One turn sends every row of this set to another row. A few are shown first. Where does it send the rows asked after them?
K641: [ 37   2   1   5  14  12 -10 -24  17 -14  -7 -10 -33  32  -8  -1  10]
K689: [ 23  -8  -5 -13  21 -15   4   5  18  -8  -4  31 -26  38  31   8 -19]
K113: [ 21 -40   1 -22  14  25   0  -9   0   1  12  13 -24  44   6  -5  11]
K595: [ -9 -34  17  18  11  25   9 -18 -20 -12 -23  17 -25  -2   2  -7  19]
K183: [ 16  19   0 -13  14 -13  -9   6   2 -11 -31 -14 -20  45   9 -11  -7]
K153: [ 11  -5  19   5  17  19  -5   9  -9  23  -1  32 -35  40  30  -5  17]
K265: [  1 -22   7  29  16  22  10  13  17  16 -13  16 -28   5  22   6   7]
K384: [ 24  -9   0  -6  10  15  -5  22  -3 -33 -24  19 -43  -8  20 -11  14]
K234: [ -3 -18  -9  -7  -2  -7  -5 -20   4 -18 -39 -11 -31   9 -17 -15   7]
K837: [-11 -20   0   4   2   5  10 -18 -29 -38 -31   8 -20  -6  12  -7  -1]
K710: [-12   2  -3 -20   3  -6   8 -12  -4  13 -44  12 -32  -7  13 -15  16]
K2: [-26  -8  24  -4  -6  24  10 -11 -14  -6  -4   6 -39   9  21  -5 -26]
K287: [  1 -28  14 -10  -5  -2 -15 -28   9  10 -14  26 -16  44   6  18  -4]
K446: [ 40   0   7  10   8   4   4 -22   5 -23   7 -14 -20  31  10 -13  19]
K79: [ 21  -9  17 -13  21 -12 -16 -18 -12 -27  -5  -9 -30  37  30 -21 -17]
K247: [ 14 -16  -5 -26   6  26   3  -2  -1   8  -2   6 -13  43   4  -6  33]
K637: [ -6   9  27   4  10  -2  17 -25   0   8  11   9 -16  39  31  -3 -12]
K437: [  2   1  12  13  12  10   8   4  19   9 -23  13 -40  11  41  17 -19]
K954: [ 12 -12  -7  -6   9   7   2  17   3 -20 -42  34 -13   1  31  -1   1]
K51: [  5 -38   5  -4  13 -14  27  -8   3   4  -4  18 -40   5  26 -16 -27]
K732: [ 27 -46   3 -17  11  -2   1   2  20 -11 -32  31 -24  20   9 -16  -8]
K638: [  4 -12 -23  -7  24 -11 -18 -22   4 -22 -29  26  -4  19   3  -5   3]
K388: [-19  -5  19 -18 -16  12   7  -8   1  13  -5 -11 -25  17  20 -29  14]
K943: [-18  11   3 -29   1  -2  -3 -28 -25 -20  -9   4 -23  25   8  -9  10]
K984: [  0  12   8  19   0   8 -18 -16 -17  -8  10  -1 -51  23   3  -8   9]
K690: [ 26 -18  29   4   5 -12  19  -7  21   3  -7  -1 -36  19  47 -10   1]
K515: [  4   1  27  -1  -4  25  15  12  -7 -16  -4   1 -59  10   4  -5  -9]
K407: [ -2 -30 -13   3  13  13  -9   3 -30 -13  -7  25 -24  32 -13 -16  12]
K918: [  4 -13  -8 -10   8  -6 -11 -13  21   4 -28  25 -43 -10   5 -15 -24]
K176: [ 43  -4   3  23  13  -9  -1   6  -8 -23 -17  30 -33  30   8   0  11]
K705: [ -4 -22  -4  -4 -14 -13  -6 -12  -3  -1   2  14   9  34  28  -1  20]
K142: [  4   2  21  -4 -10 -12  34 -11 -11  -2 -14  14 -19  -2  27 -31   0]

K638 turns into K943
K407 turns into K984
Now find these:
K437 turns into K954
K690 turns into K732
K247 turns into K446
K918 turns into K710
K384 turns into K595
K705 turns into K79

One turn sends every row of this set to another row. A few are shown first. Where does it send the rows asked after them?
K519: [-11 -27   1  37 -12  25   7   2  -9  16 -10  23  10  -2 -11   7 -49 -19
 -20 -14  12  -1  24 -33  16 -17  -8  22 -21  25 -20]
K907: [  0   9 -40  17  18   6 -28  14 -19  -4   5   4  27 -37   7 -15 -56 -11
  22 -16  11  40  14 -26  -7 -14   5   0  19  13   6]
K741: [ -8   1 -20  13 -13 -16 -38  15 -17  35  11  -9  32   7 -21 -18 -18 -31
  21  -1  33  13   1   9  -4 -41 -12  -4 -14   7   4]
K889: [ -2  -7 -20  22 -15 -22 -36  18 -13  33  14 -16  38  10 -15 -16 -17 -37
  18  -1  29  10   6   3   1 -43  -5  -4 -10  10  12]
K178: [-17 -31  -9  28 -10  29   6   1 -20  22  -3  21   9   0   1   9 -57 -25
 -18 -34   9  -2  26 -26  21 -17 -15  11 -14  27 -14]
K803: [-12  -7 -16  17  -5 -16 -41  18 -25  40   9 -13  41  10 -19 -18 -29 -30
  23  -9  25   8   5   1   1 -46  -4  -6  -1   5  19]
K111: [ -5  -7 -13  12 -12 -13 -40  11 -13  41  25 -11  31   7 -19 -22 -21 -38
  19  -9  21  16  -1   9   1 -37  -4  -7  -6   4  12]
K546: [ -9  -2 -19  13 -11 -14 -39   4 -18  44  21 -12  31  13 -17 -18 -23 -36
  20 -23  19   5   4   2   5 -36 -13 -15  -6   6  20]
K189: [  4   5 -38  17   6  14 -29  16 -19  -5   3   0  24 -41   9  -8 -64  -7
  22 -18   9  41  13 -21  -4 -16   6   5  17  13  -2]
K4: [-17 -31   0  26 -11  30   4   1 -12  15 -13  24   5  -5 -11   8 -52 -16
 -14 -13  22  -4  23 -19  13 -21 -17  21 -22  26 -23]
K566: [  0  10 -28   9  19  16 -24  14 -28  -4  -2   2  31 -43   2  -6 -71 -11
  22 -13   9  35  20 -30   0 -19   5   9   6  12   2]
K444: [-18 -31  -2  27 -11  33   0   0 -12  14  -2  14   5  -5  -2   8 -55 -21
 -24 -21   6   3  30 -25  21 -20 -16  22 -17  26 -24]
K536: [-15 -30   4  -5   9  14 -18  -5  19  37   5 -23   6  15  10  -4 -54 -17
   8  19 -14 -19  -2 -15 -24  -4   4  -2  -7  26   6]
K393: [  5 -47 -18  27   7  13  16  12  11  11  10  -1 -12   2  -5   5 -34 -20
  -1  18   7  40  15 -31 -10 -30   6 -21   0  12  12]
K322: [-14 -12 -27  19  11  -6  -3   8   6  -5  16 -12 -10 -14  -4   1 -23 -32
 -25   7   0  33  23 -33   7 -38  -7 -20   2   6  -7]
K462: [-15 -33 -16  27   1  37  13  -3 -16  10  -7  19  -2   3  -5   9 -59 -26
 -16 -21  13  -2  27 -26  20 -24  -6  19 -13  22 -12]
K788: [-16 -30   1   0  16  14 -14 -11  17  35  -2 -23   8  14  16  -2 -54 -19
  -4  13  -7 -24   0 -23 -26  -7   3  -2  -4  32   6]
K119: [ -8 -28 -13  22 -13  31  -1   7 -11  21 -18  23   2  -9   2   5 -49 -27
 -25 -19  16   6  25 -25  14 -25 -17  18 -20  30 -24]
K470: [-10 -20   3  -2  14  11 -21  -6  16  31  -5 -27  12  11   6 -11 -53 -10
   5  19  -1 -26  -4 -12 -32  -2   4  -7 -13  24   3]
K877: [-10 -25   5  -6  14  16 -21 -16  18  35  -8 -19   0  20  -2  -2 -57 -26
   3  18  -3 -18   6 -15 -21  -8  13  -6   0  29  12]
K742: [ -5  -7 -15  12  -6 -14 -40  10  -8  45  21 -12  33  15 -18 -17 -21 -41
  19  -2  26  14   4   6  -7 -42 -13  -7 -10  10  16]
K657: [  5   6 -33  15  12   8 -22  13 -18 -16  -2   3  28 -42   7 -11 -56  -9
  24  -2   8  36  21 -26  -1 -11   5  10  10  15   5]
K952: [-13 -21   7 -11  18  13 -17  -5   6  40  -2 -27  18  12   7  -3 -58 -24
   7  20  -4 -21  -4 -19 -25 -13  10  -2 -15  25   8]
K590: [ 13 -19 -25  30  -6   8 -21   2  19  10   1 -29  -5  -4  -9   6 -30 -11
  -6   5  11  38  13 -36 -13 -50  -5 -24   2   5  17]
K531: [ 12  11 -42  20  16  15 -28  22 -14  -2  -3   4  21 -37   4 -21 -57  -8
  16 -19   6  37   9 -24 -10  -8   3   0  12  11   1]
K615: [-11 -27  -5  30  -7  33   2   2 -12  19  -6  24   6  -8  -5  12 -58 -23
 -22 -24  17  12  27 -31  14 -23 -17  20 -15  29 -20]
K801: [  0  12 -46  10  11  14 -26  13 -25  -7  -3   0  19 -28   5  -4 -63 -20
  14 -11  13  44  27 -19  -4 -19  11  -4  18  14  -1]
K765: [ -8 -24   1  -8  11  13 -19 -11  16  41  -1 -21   9  10  11   5 -64 -25
  10  10 -10 -19   4 -15 -23  -2   4 -11  -5  34  15]
K181: [  0  -7 -17   8  -9 -11 -41  15  -6  42  11  -2  25   7 -21 -25 -13 -41
  21  -1  22  13   6   6   1 -37 -16  -5 -11  10  19]
K270: [ -6 -33  -7   0  18  12 -16   5  22  30  -5 -24   6  13  16 -12 -52 -21
   1  14  -9 -26   5 -12 -23  -4  -1  -4  -8  32   9]
K551: [ -2   5 -28  14  -7  -8 -40   2 -14  37  15 -18  24  17 -22 -20 -23 -39
  17 -12  26   9  -2   1  -2 -46  -2  -9  -7  -1  19]
K929: [  0 -29   0  22  11  -9  -9  -4  23  12   6 -12 -14 -21 -15  -5 -27 -34
 -20   0  13  16  -4 -23   6 -40  10 -23   6   8  13]
K325: [ -6 -22   4  -4   9   8 -14  -7  17  33  -7 -27  14   8  13  -6 -47 -20
   1  23  -3 -20  -8 -23 -27  -6  15  -3 -14  28   4]
K704: [-24 -29   0  29  -5  29   1   6 -21  22 -15  19  13   5  -9   9 -59 -15
 -19 -18   8  -4  26 -35  15 -23 -10  19 -13  23 -19]
K215: [  5  13 -39  10   8  11 -26  11 -23   5   3   4  23 -35   9   0 -69 -15
  25 -15   2  41  21 -24  -7  -8   2  -6  12  17   4]
K979: [  0   4 -37  16  16  11 -21  19 -21 -14  -3   1  26 -39   7 -13 -62  -2
  21  -9  18  32  16 -15  -7  -7   5   2   9  13  -5]

K111 turns into K536
K178 turns into K215
Now find these:
K462 turns into K801
K889 turns into K325
K615 turns into K907
K393 turns into K322
K704 turns into K566
K119 turns into K531
K741 turns into K470

